128 stands for zero in the data rows.
A hidden rule labels the rows of this table. It goes by one to three of the table's principal directions, not those with the most spread.
c(84, 97, 150, 118, 94, 145, 95, 138, 97, 126, 119, 61, 90, 89,
  127, 147, 118, 91, 117, 84, 133, 142, 123, 118, 124, 134, 103, 122,
  143, 137, 82, 157) k
c(108, 130, 137, 136, 137, 106, 124, 106, 146, 103, 107, 157, 142, 145,
  139, 129, 124, 126, 128, 131, 127, 110, 120, 135, 126, 134, 150, 129,
  149, 120, 150, 110) k
c(127, 109, 114, 113, 138, 103, 104, 115, 118, 130, 149, 123, 94, 144,
  119, 172, 161, 92, 95, 141, 79, 128, 104, 129, 121, 92, 119, 141,
  181, 113, 103, 125) k
c(229, 157, 108, 111, 95, 144, 156, 157, 106, 162, 197, 135, 139, 153,
  92, 115, 25, 165, 146, 102, 167, 104, 126, 178, 96, 135, 132, 60,
  113, 148, 142, 125) o
c(184, 109, 167, 69, 152, 254, 211, 180, 91, 117, 107, 35, 40, 131,
  51, 114, 100, 117, 206, 54, 146, 197, 138, 108, 197, 110, 66, 111,
  117, 225, 121, 133) m
c(135, 172, 141, 171, 159, 113, 141, 132, 134, 157, 115, 187, 122, 128,
  97, 105, 84, 120, 91, 75, 161, 81, 136, 166, 154, 114, 163, 93,
  92, 158, 141, 123) k
c(172, 153, 112, 162, 122, 121, 165, 156, 138, 196, 173, 154, 133, 155,
  79, 129, 73, 124, 131, 116, 174, 71, 144, 128, 141, 96, 119, 98,
  87, 198, 88, 137) j
c(187, 162, 92, 160, 139, 79, 136, 108, 160, 131, 168, 206, 175, 172,
  150, 122, 92, 179, 125, 150, 142, 103, 140, 145, 105, 128, 175, 117,
  128, 106, 153, 102) e
c(129, 169, 138, 160, 185, 116, 112, 112, 141, 72, 69, 196, 156, 147,
  162, 65, 144, 168, 121, 140, 167, 157, 126, 164, 145, 158, 201, 112,
  104, 74, 225, 119) o
c(153, 148, 165, 141, 128, 142, 173, 169, 123, 145, 129, 132, 102, 152,
  93, 104, 76, 130, 135, 98, 173, 125, 154, 145, 142, 92, 114, 84,
  89, 183, 114, 137) k
c(115, 133, 151, 140, 169, 175, 151, 144, 120, 107, 70, 125, 107, 115,
  101, 96, 86, 121, 135, 41, 157, 137, 146, 143, 178, 146, 150, 114,
  112, 174, 152, 120) e
c(129, 107, 123, 92, 137, 159, 145, 132, 110, 151, 137, 96, 77, 108,
  88, 159, 131, 92, 128, 101, 78, 122, 112, 123, 152, 111, 93, 140,
  158, 162, 101, 121) k
c(113, 129, 140, 122, 182, 136, 152, 76, 168, 70, 96, 156, 91, 158,
  143, 138, 152, 133, 159, 113, 105, 161, 144, 81, 189, 128, 153, 193,
  161, 137, 157, 107) j
c(121, 124, 123, 107, 106, 96, 122, 85, 151, 123, 161, 141, 129, 139,
  148, 172, 143, 122, 124, 147, 80, 106, 125, 109, 106, 123, 124, 167,
  163, 101, 114, 112) m
c(123, 104, 135, 118, 155, 164, 135, 135, 113, 111, 103, 87, 85, 135,
  99, 135, 149, 100, 146, 107, 134, 163, 117, 103, 170, 116, 111, 140,
  151, 167, 120, 139) o
c(215, 152, 151, 145, 148, 169, 186, 179, 99, 132, 124, 125, 108, 162,
  60, 81, 25, 151, 158, 58, 217, 137, 128, 173, 150, 113, 133, 37,
  111, 216, 149, 127) k
c(115, 79, 135, 90, 167, 184, 174, 155, 131, 106, 95, 77, 55, 119,
  130, 143, 158, 125, 187, 141, 63, 196, 139, 89, 175, 94, 72, 152,
  170, 164, 92, 104) e
c(167, 139, 100, 124, 116, 76, 123, 103, 157, 127, 173, 165, 159, 143,
  190, 136, 185, 186, 148, 249, 92, 149, 114, 114, 81, 114, 122, 141,
  143, 54, 136, 111) m
c(124, 123, 130, 123, 89, 119, 99, 151, 108, 143, 137, 101, 150, 96,
  159, 118, 156, 141, 123, 180, 128, 141, 113, 145, 77, 132, 105, 96,
  109, 77, 116, 142) j
c(89, 149, 161, 149, 112, 134, 97, 135, 96, 163, 102, 115, 122, 63,
  104, 111, 125, 90, 75, 68, 159, 93, 112, 160, 129, 142, 131, 96,
  82, 130, 123, 156) k
c(114, 98, 122, 91, 167, 154, 112, 111, 126, 68, 98, 108, 74, 132,
  156, 147, 155, 124, 152, 126, 72, 188, 116, 120, 154, 131, 135, 150,
  192, 91, 143, 108) k
c(70, 164, 161, 179, 121, 104, 110, 117, 145, 127, 79, 172, 173, 89,
  156, 81, 111, 140, 101, 104, 179, 91, 145, 147, 125, 165, 169, 114,
  68, 111, 158, 137) k
c(74, 150, 105, 144, 126, 69, 106, 35, 187, 104, 131, 210, 207, 147,
  158, 147, 135, 128, 93, 119, 105, 56, 149, 100, 126, 186, 198, 227,
  134, 97, 179, 110) o
c(156, 167, 158, 101, 171, 200, 156, 128, 104, 98, 83, 137, 99, 111,
  92, 73, 88, 141, 141, 45, 153, 151, 126, 173, 179, 171, 163, 105,
  94, 136, 217, 122) j
c(123, 96, 135, 82, 81, 144, 104, 158, 86, 160, 151, 46, 103, 92,
  120, 151, 195, 97, 131, 195, 96, 150, 82, 126, 90, 104, 53, 108,
  138, 101, 85, 155) o
c(206, 143, 123, 138, 196, 171, 220, 157, 150, 121, 123, 165, 87, 178,
  90, 110, 46, 166, 183, 70, 139, 145, 166, 134, 189, 95, 138, 102,
  134, 213, 135, 82) e
c(165, 161, 124, 179, 186, 144, 178, 142, 153, 152, 112, 175, 119, 143,
  98, 103, 104, 143, 143, 91, 171, 115, 154, 120, 187, 105, 147, 116,
  85, 189, 126, 114) j
c(76, 129, 101, 123, 100, 97, 58, 98, 125, 137, 130, 140, 174, 73,
  176, 136, 169, 123, 80, 155, 87, 101, 111, 145, 86, 176, 152, 153,
  122, 38, 144, 133) m
c(182, 103, 114, 102, 134, 142, 163, 170, 120, 139, 159, 104, 89, 171,
  108, 147, 121, 133, 171, 179, 107, 154, 115, 129, 123, 73, 81, 93,
  166, 156, 93, 114) k
c(159, 139, 147, 128, 94, 131, 156, 168, 126, 143, 140, 117, 147, 118,
  150, 94, 116, 179, 167, 184, 156, 150, 136, 137, 92, 119, 94, 81,
  89, 121, 121, 131) m
c(105, 133, 105, 115, 144, 100, 101, 80, 154, 111, 135, 171, 128, 138,
  160, 151, 161, 125, 117, 160, 76, 115, 118, 122, 132, 140, 157, 172,
  157, 73, 153, 112) j
c(143, 114, 125, 97, 162, 198, 184, 144, 129, 144, 127, 94, 61, 127,
  81, 145, 126, 108, 170, 87, 101, 149, 148, 89, 199, 108, 91, 161,
  125, 198, 101, 123) j
c(91, 112, 127, 136, 144, 141, 86, 117, 110, 88, 86, 107, 126, 123,
  128, 118, 122, 106, 114, 83, 155, 145, 117, 131, 147, 165, 161, 133,
  148, 126, 153, 145) o
c(64, 159, 129, 174, 136, 78, 74, 94, 141, 126, 94, 192, 176, 93,
  163, 106, 137, 123, 59, 109, 136, 84, 133, 157, 119, 166, 192, 141,
  98, 75, 165, 132) k
c(80, 62, 141, 124, 167, 146, 126, 162, 119, 92, 70, 64, 69, 140,
  134, 139, 207, 95, 160, 186, 105, 204, 110, 86, 161, 78, 75, 137,
  184, 155, 85, 136) k
c(157, 102, 142, 94, 117, 183, 174, 167, 102, 149, 156, 63, 71, 172,
  39, 156, 82, 74, 150, 70, 147, 123, 139, 109, 163, 89, 79, 124,
  136, 232, 80, 150) j
c(172, 104, 114, 103, 164, 169, 175, 156, 120, 130, 146, 104, 61, 171,
  79, 150, 102, 114, 156, 101, 106, 159, 141, 111, 174, 84, 101, 133,
  163, 197, 99, 120) k
c(81, 84, 106, 93, 119, 94, 81, 77, 133, 104, 134, 106, 131, 114,
  165, 182, 224, 101, 108, 190, 39, 143, 94, 93, 102, 131, 111, 200,
  200, 68, 117, 121) k
c(102, 78, 112, 43, 128, 196, 130, 119, 102, 117, 123, 47, 89, 78,
  119, 160, 193, 102, 146, 126, 32, 177, 117, 90, 150, 154, 79, 204,
  163, 119, 125, 127) k
c(127, 131, 137, 137, 108, 130, 98, 128, 107, 110, 119, 106, 147, 111,
  141, 106, 122, 139, 120, 113, 171, 150, 122, 135, 110, 159, 142, 112,
  115, 108, 146, 151) k
c(157, 133, 115, 165, 124, 128, 130, 166, 107, 164, 137, 121, 155, 139,
  87, 110, 94, 121, 113, 109, 190, 104, 125, 146, 123, 120, 129, 84,
  102, 176, 113, 146) e
c(124, 110, 132, 103, 129, 137, 143, 104, 129, 107, 130, 106, 128, 141,
  110, 145, 155, 116, 130, 121, 107, 145, 131, 92, 140, 133, 115, 184,
  151, 151, 135, 130) k
c(118, 112, 119, 117, 138, 167, 136, 135, 120, 123, 114, 103, 116, 126,
  102, 131, 103, 110, 142, 81, 133, 127, 137, 117, 159, 147, 129, 142,
  133, 165, 126, 131) o
c(130, 153, 131, 146, 102, 111, 105, 108, 125, 136, 140, 144, 171, 128,
  118, 122, 107, 121, 99, 97, 171, 85, 124, 143, 109, 158, 158, 122,
  101, 119, 148, 143) m
c(94, 128, 118, 132, 113, 90, 75, 85, 137, 103, 125, 144, 165, 126,
  164, 141, 156, 122, 101, 145, 119, 114, 113, 127, 101, 160, 161, 155,
  147, 69, 151, 131) k
c(83, 151, 119, 136, 116, 71, 76, 59, 162, 109, 124, 188, 188, 110,
  190, 141, 175, 135, 90, 159, 91, 86, 117, 135, 92, 169, 178, 170,
  130, 29, 169, 109) j
c(158, 116, 87, 96, 141, 125, 153, 100, 156, 113, 160, 142, 145, 157,
  146, 148, 165, 161, 161, 186, 72, 153, 137, 88, 130, 132, 122, 193,
  158, 114, 144, 105) k
c(133, 100, 138, 129, 105, 139, 140, 175, 112, 150, 142, 75, 93, 128,
  119, 137, 122, 120, 151, 149, 142, 154, 133, 111, 121, 87, 75, 98,
  130, 165, 62, 148) m
c(141, 87, 121, 109, 132, 124, 129, 147, 124, 110, 143, 93, 72, 154,
  147, 158, 146, 130, 161, 181, 94, 183, 117, 108, 123, 80, 89, 117,
  190, 126, 81, 124) k
c(120, 88, 132, 93, 126, 150, 97, 138, 95, 100, 120, 59, 78, 121,
  136, 148, 181, 105, 140, 156, 105, 193, 97, 113, 126, 114, 94, 127,
  173, 102, 109, 147) k
c(113, 107, 153, 109, 127, 148, 144, 162, 123, 103, 101, 99, 108, 132,
  147, 113, 138, 139, 161, 162, 119, 172, 136, 129, 123, 111, 98, 109,
  133, 123, 122, 125) m
c(154, 124, 130, 134, 182, 166, 167, 126, 127, 126, 120, 127, 70, 175,
  46, 154, 79, 76, 127, 18, 144, 108, 139, 118, 203, 99, 141, 137,
  155, 226, 112, 118) j
c(150, 123, 98, 82, 142, 125, 148, 86, 161, 91, 154, 157, 130, 160,
  162, 148, 148, 166, 163, 175, 58, 156, 140, 101, 131, 142, 138, 193,
  169, 91, 164, 95) o
c(87, 123, 120, 129, 124, 101, 102, 88, 153, 103, 118, 153, 168, 143,
  150, 150, 142, 111, 109, 124, 106, 92, 131, 123, 115, 153, 160, 168,
  147, 96, 145, 112) j
c(71, 144, 113, 131, 127, 74, 89, 52, 162, 103, 116, 194, 195, 118,
  168, 136, 158, 129, 80, 136, 85, 81, 128, 128, 109, 182, 187, 200,
  140, 65, 186, 109) k
c(124, 177, 135, 177, 108, 67, 126, 110, 163, 155, 146, 202, 204, 151,
  140, 110, 127, 143, 94, 156, 171, 61, 147, 138, 99, 131, 162, 129,
  67, 110, 146, 132) m
c(169, 132, 138, 142, 146, 151, 195, 177, 139, 173, 143, 121, 87, 153,
  89, 127, 123, 129, 168, 148, 146, 131, 146, 105, 162, 60, 77, 102,
  99, 204, 74, 127) o
c(97, 90, 97, 100, 113, 118, 94, 90, 133, 91, 143, 106, 147, 146,
  147, 171, 146, 109, 113, 116, 83, 136, 140, 95, 116, 158, 143, 203,
  178, 104, 126, 128) e
c(107, 105, 143, 98, 101, 158, 142, 150, 113, 138, 134, 76, 119, 118,
  110, 136, 142, 107, 131, 123, 114, 140, 148, 104, 128, 124, 87, 155,
  109, 153, 102, 149) k
c(125, 112, 105, 149, 157, 93, 138, 111, 164, 123, 146, 153, 108, 178,
  136, 168, 152, 117, 130, 153, 103, 130, 147, 82, 152, 83, 128, 173,
  165, 149, 87, 118) m
c(247, 130, 108, 142, 114, 101, 139, 170, 107, 154, 207, 115, 91, 182,
  120, 144, 101, 163, 152, 184, 164, 167, 104, 142, 88, 52, 96, 43,
  159, 136, 74, 135) e
c(161, 111, 131, 120, 125, 142, 152, 156, 128, 111, 137, 103, 108, 166,
  131, 124, 112, 151, 180, 163, 149, 170, 132, 113, 127, 104, 103, 103,
  146, 151, 113, 129) j
c(126, 95, 143, 106, 94, 194, 137, 207, 75, 156, 132, 37, 93, 131,
  62, 129, 64, 77, 133, 57, 168, 128, 144, 143, 135, 115, 84, 81,
  105, 201, 74, 165) m
c(157, 150, 142, 149, 134, 127, 140, 134, 116, 159, 142, 132, 111, 124,
  91, 130, 117, 111, 101, 85, 154, 110, 125, 139, 139, 103, 126, 106,
  106, 158, 110, 137) e
c(133, 130, 137, 146, 106, 110, 128, 152, 128, 135, 132, 124, 156, 131,
  147, 114, 135, 146, 130, 166, 150, 133, 134, 134, 94, 115, 115, 100,
  106, 115, 114, 133) j
c(160, 150, 132, 125, 179, 137, 158, 83, 153, 103, 118, 173, 92, 150,
  110, 142, 111, 130, 145, 80, 113, 119, 118, 128, 175, 123, 159, 141,
  162, 145, 159, 90) m
c(86, 145, 132, 221, 65, 51, 65, 154, 119, 193, 145, 141, 194, 114,
  129, 117, 97, 100, 62, 134, 231, 45, 122, 150, 73, 121, 143, 63,
  72, 136, 70, 180) o
c(80, 92, 149, 104, 137, 157, 97, 117, 114, 65, 71, 77, 110, 107,
  155, 129, 166, 112, 144, 115, 113, 181, 112, 116, 137, 155, 127, 145,
  166, 98, 145, 128) j
c(168, 146, 135, 127, 121, 139, 159, 150, 130, 145, 147, 136, 108, 123,
  132, 109, 86, 166, 162, 139, 142, 138, 135, 141, 126, 116, 114, 86,
  111, 139, 121, 122) j
c(119, 124, 144, 122, 147, 141, 143, 117, 136, 113, 109, 123, 107, 127,
  126, 133, 155, 121, 138, 122, 115, 145, 129, 109, 151, 118, 120, 149,
  134, 137, 129, 121) e
c(71, 125, 115, 123, 104, 115, 47, 114, 103, 123, 111, 124, 147, 83,
  154, 125, 127, 104, 83, 114, 121, 103, 100, 167, 100, 179, 162, 115,
  132, 60, 151, 145) j
c(124, 154, 150, 117, 157, 159, 137, 107, 127, 108, 91, 142, 117, 100,
  126, 102, 142, 135, 129, 92, 125, 140, 125, 139, 159, 156, 149, 137,
  105, 111, 180, 120) m
c(83, 87, 161, 124, 140, 142, 129, 144, 119, 95, 81, 86, 77, 126,
  126, 137, 126, 99, 147, 113, 122, 159, 120, 118, 147, 105, 103, 115,
  175, 162, 100, 127) k
Which label does each new row get?
c(148, 185, 110, 172, 108, 73, 90, 116, 129, 166, 148, 201, 207, 120,
  135, 94, 107, 150, 82, 153, 179, 57, 101, 189, 81, 158, 181, 76,
  80, 78, 177, 134) j
c(159, 187, 109, 131, 121, 100, 153, 84, 165, 148, 169, 218, 201, 154,
  118, 118, 90, 157, 102, 110, 128, 53, 156, 146, 116, 164, 181, 165,
  81, 115, 189, 107) m
c(181, 129, 110, 82, 95, 161, 163, 136, 129, 126, 165, 111, 157, 123,
  144, 116, 100, 186, 180, 152, 111, 149, 142, 126, 98, 161, 109, 133,
  118, 114, 150, 111) e
c(132, 124, 141, 106, 191, 173, 195, 100, 163, 92, 103, 143, 70, 162,
  100, 145, 120, 119, 167, 68, 93, 149, 163, 83, 213, 113, 133, 193,
  152, 191, 139, 97) m
c(151, 177, 93, 125, 126, 103, 103, 87, 140, 144, 158, 198, 179, 101,
  158, 121, 122, 161, 87, 122, 95, 86, 127, 168, 99, 175, 183, 141,
  100, 46, 183, 106) j
c(102, 141, 137, 142, 164, 96, 147, 89, 174, 110, 99, 187, 135, 123,
  165, 124, 173, 151, 137, 173, 88, 126, 129, 111, 144, 121, 140, 164,
  140, 107, 152, 94) k
c(186, 178, 121, 161, 79, 65, 87, 119, 111, 171, 189, 161, 188, 122,
  138, 117, 134, 152, 74, 166, 176, 91, 97, 171, 51, 128, 146, 75,
  89, 67, 138, 149) e
c(164, 127, 125, 147, 102, 125, 148, 153, 120, 171, 167, 107, 131, 157,
  78, 141, 96, 109, 135, 122, 181, 97, 125, 115, 125, 98, 101, 101,
  116, 196, 82, 150) o
c(97, 116, 79, 111, 122, 63, 107, 73, 174, 124, 156, 180, 186, 130,
  194, 163, 208, 152, 112, 235, 27, 112, 128, 99, 87, 139, 136, 214,
  163, 48, 140, 96) k
c(166, 137, 120, 141, 123, 138, 125, 163, 106, 138, 135, 122, 129, 121,
  129, 101, 86, 155, 138, 123, 167, 143, 123, 161, 113, 131, 133, 66,
  113, 125, 130, 133) m
c(79, 116, 122, 118, 81, 117, 76, 136, 104, 154, 128, 108, 138, 75,
  141, 135, 104, 105, 103, 127, 115, 87, 100, 165, 88, 156, 123, 94,
  136, 95, 112, 139) j
c(144, 135, 129, 115, 112, 102, 124, 105, 145, 107, 145, 140, 144, 133,
  176, 125, 172, 170, 153, 208, 112, 158, 115, 114, 97, 130, 121, 139,
  138, 71, 148, 122) o
c(143, 166, 126, 130, 103, 107, 94, 93, 124, 135, 147, 160, 164, 99,
  146, 123, 113, 142, 97, 108, 135, 90, 108, 166, 92, 168, 166, 111,
  111, 67, 165, 123) j
c(111, 123, 109, 109, 132, 142, 97, 121, 116, 122, 115, 121, 134, 96,
  147, 125, 146, 129, 123, 135, 100, 133, 109, 144, 123, 161, 139, 131,
  135, 83, 151, 124) o
c(114, 164, 160, 187, 149, 124, 141, 123, 136, 145, 94, 163, 135, 121,
  89, 103, 85, 107, 102, 45, 200, 77, 139, 141, 166, 130, 162, 105,
  84, 187, 135, 135) m
c(143, 177, 154, 196, 109, 91, 122, 158, 125, 182, 130, 163, 167, 115,
  118, 91, 112, 133, 94, 133, 212, 77, 123, 167, 101, 107, 136, 51,
  52, 132, 115, 148) j
c(181, 76, 116, 137, 120, 156, 180, 208, 100, 163, 168, 52, 79, 178,
  62, 150, 79, 110, 162, 117, 165, 162, 149, 92, 143, 54, 57, 96,
  154, 255, 29, 152) k
c(164, 145, 116, 111, 113, 127, 142, 125, 132, 162, 158, 137, 134, 87,
  151, 129, 150, 165, 145, 176, 92, 128, 111, 135, 102, 127, 102, 116,
  116, 92, 124, 110) e
c(83, 133, 119, 101, 165, 117, 145, 55, 179, 105, 109, 182, 138, 111,
  157, 155, 187, 128, 119, 132, 26, 110, 144, 95, 156, 149, 149, 234,
  150, 94, 164, 81) e
c(125, 141, 139, 160, 182, 127, 119, 117, 132, 90, 83, 156, 105, 150,
  127, 102, 128, 129, 131, 110, 170, 153, 119, 134, 171, 127, 169, 113,
  137, 135, 165, 131) j
c(127, 104, 132, 101, 120, 145, 128, 145, 117, 114, 127, 88, 113, 132,
  137, 133, 160, 128, 147, 163, 110, 170, 126, 114, 120, 118, 97, 135,
  139, 117, 118, 135) m
c(114, 120, 103, 115, 168, 122, 113, 78, 156, 89, 112, 154, 114, 135,
  160, 149, 168, 132, 145, 147, 80, 144, 114, 105, 155, 143, 155, 177,
  177, 91, 155, 102) j
c(93, 116, 145, 149, 112, 129, 142, 136, 132, 153, 128, 106, 133, 140,
  84, 149, 114, 78, 106, 76, 155, 86, 155, 96, 147, 112, 112, 155,
  107, 199, 79, 149) e
c(102, 127, 116, 125, 147, 150, 131, 113, 135, 124, 105, 134, 138, 106,
  123, 122, 130, 122, 125, 93, 114, 119, 140, 116, 157, 161, 145, 166,
  118, 138, 147, 122) m
c(115, 117, 140, 121, 118, 117, 152, 125, 146, 137, 139, 121, 121, 140,
  129, 144, 160, 123, 143, 169, 109, 131, 138, 90, 131, 101, 93, 159,
  130, 148, 102, 130) k
c(152, 151, 116, 121, 142, 138, 138, 109, 135, 136, 137, 153, 137, 114,
  128, 125, 132, 144, 127, 114, 112, 118, 128, 135, 135, 144, 144, 141,
  113, 110, 153, 112) j
c(124, 103, 141, 131, 163, 120, 143, 111, 148, 85, 104, 121, 86, 135,
  160, 147, 170, 141, 152, 144, 91, 187, 131, 91, 146, 94, 113, 153,
  182, 127, 107, 103) e
c(143, 128, 112, 162, 108, 81, 103, 133, 127, 148, 153, 132, 153, 119,
  158, 128, 154, 152, 114, 188, 146, 138, 115, 121, 89, 111, 119, 109,
  128, 105, 100, 141) k
c(149, 112, 104, 131, 78, 85, 116, 145, 126, 150, 181, 119, 167, 153,
  145, 141, 123, 146, 128, 199, 134, 122, 126, 123, 67, 113, 105, 114,
  140, 118, 95, 141) k
c(90, 144, 172, 163, 89, 93, 92, 140, 116, 139, 109, 125, 155, 106,
  144, 110, 138, 112, 91, 136, 178, 103, 117, 155, 87, 123, 128, 80,
  89, 100, 116, 154) j
